In the data rows, the value 128 means zero.
Some points:
[158 176  82 181 200 133 119 134 144 138 138 107 105 104 112 122  67 164
 112  85 162 101 119 138 153 133 125 209 149 138 143 221]
[ 94 176 147 184 158  93 131 181 110 138 183 143  98 116 133 153  94  92
 115  84 108 127 137 122 121 126 133 147  54 155 124 141]
[100 141 109 190  89 128  86 108 121 128 146 125 115 136 133 163 136 134
 132 107 155 121 121 154 128 136 143 139 112 143 109  97]
[109 132 118  96 108 205  78 116 117 141 154 140 138 150 151 103 100 120
 135 138 132  94  97 129 126  82 146  46 156 131 150 110]
[127 102 179 113 113 144 160 191 145  36 145 129  70 126  68 154 224  87
 206 127 104 143 156 184 111 140 193 122  76 108 220 106]
[123 137  88 149 129 141 118 129 117  99 153 129 153 125 124 137 130 164
 124 130  93 104 146  31 121 102 183 157 141 118 114  19]
[123 118 129 172 113 126 140 100 121 133 126  95 111 103 120  81 132 116
 134 154 124 102 152 109 123 123 123 106 124 120 136 106]
[181 125 108 132 107 171 170 105 135 148  71 191 115 117 101 131 215 158
 130  49 167 130  77 114 138 112 188 134 110  98  86 141]
[118 142 130 151  82  93  74 156 146  93 114 121 127 111 138  73 122 142
 108 104 138 128 136 149 181 173 145 153 158 155  89 143]
[135 130 158 157  40 190 180 155 146 126  77  80 109 127 152  85 102 104
 114 187 134 195 178 132 125 108 106 210 121 132 184 121]
[117 165  60 117 146  74 103 154 144 125 127 118 152 130 184 136 152 199
 132 156  48 204 125 123 104  82 168 123 132 197 151 126]
[150 146 148 178  76 129 155 146 127 142 113 108  86 153 116 164  93 154
 112 112 126 133 116 151 122 100 110 110 127 142 120 109]
[166 118 130 110  91 141 168 161 152 112 131 118 114 108 154  67 106 173
 112  90 122 159  72 165 170 121 128  67 159 150  92 155]
[126   3  87 126 146 117 153 121 141 189 121 131 161 136 175 156 135 121
 125 145 129 144 136 166 141 174 145 137 175 146 169 105]
[141 163 120 136 132 143  95 157 123 150 133 141 138  88 108 134 123 123
 123 139 121 119 135 159 141 133 143 116 106 147 104 116]
[124 128 136 114 105 118 120 145 130  96 145 139 142 133 132 124 160 143
  74 135  73 127 108  24 146 141 140 124 158 186 136 152]
[130 104 123 184 137 114 135 113 128 100 140 159 153 189  88  45 150 116
 132 139 151 114 138 149 116 101 120 128 152 116 167 141]
[128 110 138  97  67 104 106 127 126 156 107 149 142 116  80 127 154 131
 202  83  86 136  68 125 113 118   0 193 185  98  97  36]
[123 163 115 141 120 121 164  72 182 133 124 120 126 198 118 136 120 130
 129 149 132 104 168  83 143 150 109 125  93 152 145 129]
[113 122 116 168 129 121 159 127 132 146 107 112 113 101 119  86 142 124
 128 156 141 101 148 137 121 109 129 142 148 127 123 125]
[130 112 164 111 134 172 162 130  81 119 206 127 194  90  91 155 159 127
   0 134 106 124 141 167  81 108  62 135  37 148 103 118]
[158 126 138 170 129 135  93 125 104 171  73 138 128  75 139 115 117 125
 142 147 109 115 123 154 125 122 150 124  81 135  65 121]
[172 128 130 117 140 129  83 136 123 107 157 162 151 133 100 106 118 137
  98 123  89 102 139 152 147 134 122  83 155 129 157 132]
[110 141 102 110 170 125 177  89 174 131 161 103 126  76 163 112 107 120
 151 133 143 127 172 100 160 110 119 118  82  99 141  98]
[141 180  95 126 123 126 180  93 187 124 116 115 131  71 121 108 114 132
 136 150 105 103 176  89 188 128 109  72 134  97 135 102]
[136 173  98 107  94 101 163 118 172 178 134 111 115 139 132 166 136 121
 120 135 120 103 148 137 131 179 112 104 112 137 127 140]
[141 149 102 130 252 235 126 125 123  54  71 119  92 138 149  79 139 111
 125  31  72 203 116  87  81 186  52 146 124 173  97  68]
[ 99 148 146 131 123 103  53 125 102 187  81  94 108 112 149 106 150 132
 114 122 115 226 213 142  77 127 130  64 117 106 142 159]
[187 135 190 197 145  64 144  73 133 114 168 194  93 181 175  93 168 148
 106 139 135 124  94 128  84  73 115 113 123 112 139 138]
[110 171 144  92  83 112 162 151 168 145 116 132 246 108 228 125 185  85
 110  78 144 123  71 157 116 107 146 160 109 130 151  91]
[176 111 106 173 123 145 153 114 123 154  88 124 139 211 137  58 112 127
 141 146 116  84 148 130 114 121 137 120  85 145  95 124]
[124 110 123  82 119 159 108 177 117 137 138 151 115 113  86 107 143 134
 121 150 128  92 164 146 120  74 176 180 126 176 125 113]
[ 93 102 123  61  99 179 113 139 171  99 151 119  31 164 151 145  62 120
  89 144 122 110 117 161 101  74 119 114 170 115  98 135]
[140  88 113 105 156 135 144 138 163 113 130 126 121 170 136 152 124 130
 110 155 139 106 146 146 122 141 113 136 141 133 126 127]
[113 175 145 127 115 136  67 143 133 119 133 151 109  88 135 138 114 126
 113 159 139 110 114 137 138 119 123 133 127 131 120 124]
[133 110 120 200 123 129 167 132 116 144 165  69 154 144  98 155 123 131
 132  66 184 161 118 128 128  89 145  93 117 119 127  78]
[ 91 113 108 111 114 150 141 162 129 165 166  68 127 129  69 129 172  92
 142 131 193 149  88  50 148 134 131 128 153 181  74 170]
[135 135 127 122 150 124 147 132  70 149 163 122  62 182 147 135 154  87
 135 151  64 163  69 184 247 154 128 150 113  44 114 142]
[204  79 111  88  86  64 141 154  89 165 121 219  98 113 100 144  60  86
 103  32  93 146 201  64 158  98 151 158 106 111 147 103]
[ 85 125 146 167  76 146 104  66 114 145 130 122  96 143 157 185 123 132
 117 132 138 130 131  90 110 147 109 101 104 138 154 126]
[124 113 113 125 114 133 109 164 132 143 100 152 147 164 131  88 163 168
  85  53 156 155 170 132 154 123  99 132 137  69 168 223]
[ 86 113 144 138 161 148  86 114  71 129  97 127 136 188 152 165 150 112
 103 152 108 127 136 144 239 137 152 208 149  71 135  95]
[154 114 118 122 142 121  62 142 117 171 125 128 149 138  78 142 145  92
  91 159 130 195 172 158 112 127 136  82 150 132 117 100]
[201  78 136 140 113 112 112 130 130  80  98  41 133 136 163 222  81 184
 135 138 152 152 103 155  88  95 160 138 173 123 109 106]
[153 142 158 108 189 111 151 157 135 186 144 122  66 131 109 127  97 138
 161  81 127 134  55 104  39 171 185 127 188 153 199  92]
[ 97 169 151 115 129 127 137  77  76 155 117  72 138 194 144 161 116 106
 119 111  79 142 100 162 199 113 156 125 146  96 151 100]
[122 126 127 158 121 103 150 119 133 131 129 108 104  83 121  95 133 131
 125 144 139 114 137 145 123 116 125 133 146 134 113 121]
[ 98 153   9 184  67 138 169 151  37  83  99 175 113  63 133 155 145 110
 127 122 145  76  82 164  90 200  96  84 152 159 221 154]
[ 95 128 131 124 131 143 132 137 133 140 150 144 138 115 117 137 142 118
  87 121  80 119 110  43  92  99 134 124 185   4 136 138]
[145  65 161 121 151  80 116  42 147 121 162 106 139 113  83 162 147 149
  89 115 126 130 103 141 130 147 111 118 145 147 158 141]
[113 122 134 170 139 136 111 159 130 114 152 107 149 126 139 144 137 126
 119  22 182  95 172 130 163 149 170 139 157 109  89 106]
[134 158 119 121 134 131 135 166 153 157 125 115 147 115 111 110 126  67
 111 132 124 161 102 146 124 130 140 129 145 156 123 175]
[108 190 102  60 110 103 153   0  24  35 156 169 163 149  64 114  79 119
 128 132 195 206 153 178 127 122 146 151 172 143 104 125]
[141 116 120 100 125 130 124 159 153  61 169 112 117 153 138 134 152 157
 133 148 104 113 174 170 101 253 147 134 131 105  77 124]
[133 155 255 119 142 146 144 157 126 123 120 136 200  84 122 125 103 147
 160 138 154 119 127 128 135 163 133 114 142 116 135 131]
[142 171 181 165 168 126  92 140 127 115 100 158 155  84 120 121 106 147
 185 180 117 117 109 130 152 110 119 108 127 109 174 119]
[152  77 103  78 159 140 110 145 132 137 139 130 152 157 130 100 125 145
 126 136 147 111 138 141 125 149 134 114 108 130 137 113]
[129 163 125 119 134 126 153  93 182 153 168 123 149 163 133 117 132 110
 115 127 116 111 104 174 104 147 130 119 135 122 123 142]
[138 144 160 118 144 139  92 146 133 139 113 140 151  72 129 142 110 139
 140 139 134 127 118 148 150 135 122 115 109 123 121 125]
[132 152 215 128 106 134 115 144 140 127  92 143 168 174 103 134  85 147
 129 141 125  99 144 114 143 164 118 123 141 151 139 142]
[130 128 142 116 126 118 138 171 129 115 125 122 133 122 104 136 156 133
  52 158  81 123 115  38 125 129 160 142 154 192 122 143]
[  0  16 117 131 141  73 152 125 145  74  47 118 169 104  99 109  31 137
 133  96  57  93 104 153  96 121 143 120  59 108 122 173]
[139 145  74  95 146 124 151 151 161 107 108 132 136 117 125 193 122 165
 135 141 177 144 164 112 189 113  81 105 110 123 166 148]
[128 112 165 108 120 163 103   0 166 148  45 141  73  64 110 170 194 145
 108 122 121 108 135 143  91 127 178 183 128 139 107 160]
[123 122 135 158 113 116 155 130 133 149 120 111  96  88 121  96 125 117
 116 148 133 104 133 143 123 129 117 124 159 132 106 126]
[104  98 130 155 149 144 165 137 114 150 148 209 150 124 171 143  81  65
 170 183 129 210  98  54  74 175 135 172 151 142  87 176]
[105 143 147 173  96 137 138  88 147 136 130 113 131 196 122 114 120 136
 118 108 136 115 142 147 100 146 134 143 134 124 135 139]
[138 148  99 145 116 155  92 140 103 144 143 160 134 161 131 114 121 156
 140 162 142 113 125 128 134 129 106 100  77 144 126 107]
[123 158 117  96 123 132 185 128 171 141 156 146 113  72 122  91 110 118
 144 157 125 141 139 167 135 103 144 140 125 133 121 112]
[145  77 130  94 206 140 117 112 156 102 136  84 114  63 131 129 135  91
 128 149 159 113 119 111 164 106  98  99 127 103 163 137]
[ 71 100 116 154 140 136 105 168 111 123 177 125 104 109 159  76 158 171
 132 122 174 154  93 141 147  52 126 173 130 142 135 174]
[135 124 102 134 117 120 109 127 131 148 142  94 157 138  60 137 144 102
 246 116  75 136 105  96 151 109 120 162 140 198 123 172]
[135 137 173 139 126 152 102 109 138 133 111 131 146 175 108 152 106 137
 141 148 130 121 118 105 142 143 108 119  96 158 176 140]
[111 169  96  27 138  56  60 148 151 144 110  93 102 167 108  63 121 126
 120 121 195  96  89 102  70 151 131 182  54 106 173  78]
[114 128  94 126 132 134 128 153 119 134 161 163 144 122 144 140 153 207
 146 168  82 104 154 125  79 165 135 156 166  47  86  87]
[140 155 130  65 153 115 193 106   1 150  54 103 113 137 158 109 163 142
 125 151 131  92 127 124 136 121 144 128 133 134 118 146]
[119  96 154 140 109 170  91  77 117 111 104  94 111  91 161 103 126 133
 140 133 139 135 124  85 138 143 118  90 104 114 154 123]
[213 136  89 128  88 111  76 144 118  48  99 101 168 145 134 150 128   1
 158 149 138 118  96  83  83 101 140 110 109  55  82 186]
These points spread out most along one direction. Take the direction at right angles to it along which they spread out most. Go by this last direction. For each point below, how far along it does it lie, from 0 to 99? The average is 50, and the first point in the table lies past the average. One standard deviation of the points above along it is 16.
[138 119 121 128 143 170 117 144 121 116 116 159 158 117 110 173 105 142
 123 137 140 116 149 157 131 115 139 141 143 150 146 104] 50
[101 101 182  85 139 138 131 150 108 135 132 179 121 147 173 149 109 150
 179 135 223 129 161  98 121 139 109  95 106 133 122 134] 56
[145  63 129 114  71 118 127  51 139 124 186 150 106  90 161  74  89 126
 148 132 117 144  86 119 168 175 167 133  77 152 137 119] 56
[ 38 135 135 124 168  89 170 144 199 102  60 194 101 192  86 168 168 134
 158 141 139 164 116 131 153  80 134  49 128 147  60 108] 48
[146 142 114 110  99 139 139 139 125 125 184 100 145 125  96 140 129 234
 189 139  93 179 109  92  95 140 116 145  90  31 113 198] 42
[114 140 170  87 162  82 183 147   0 121 107  59 101 141 143 118 128 141
 120 137 128  87 118 116 149 132 131 109 123 134 102 138] 40
[109 178 122 128 127 154 108 134 154 125 137 147 136 129 132 140 103  43
  96  71 143 120 134 142 112 126 154 124 157  74 126 141] 43
[131 126 147  95 131 128 110 102 105 120 189 123 132 131 212 152 170  87
 238  44  67  73 226 128 101  68  69 139 170 209 109 195] 47
[151  96 115 113 143 162 100 140 120 152 131 150 158 155 114 117 126 131
 134 157 151 106 129 135 144 135 111 108 105 143 130 127] 53
[163 120 130 120 160  57 133 141 168  59 110 147 108 130 181 201 135 110
  95 161 166 117 110 124 148 123  84 153 108 150 123 127] 53
[124 125 110 116 135 148  92 118 129 168 132 139 119 115 118 194 113 127
 128 146 142 116 121 135 133 137 114 110 100 135 130 136] 55
[116 115 149 176 128  38 121 134 127 132 135 109  99  76 143  74 143 105
 116 147 153 156 158 134 131 164 105 109 163 119  99  89] 62
[134 133  93 133 178 124 166 133 156 165 135 125 153 153 123 144 124 124
 124 148 123 131 119 184  79 112 124 146 129 103 119 127] 49
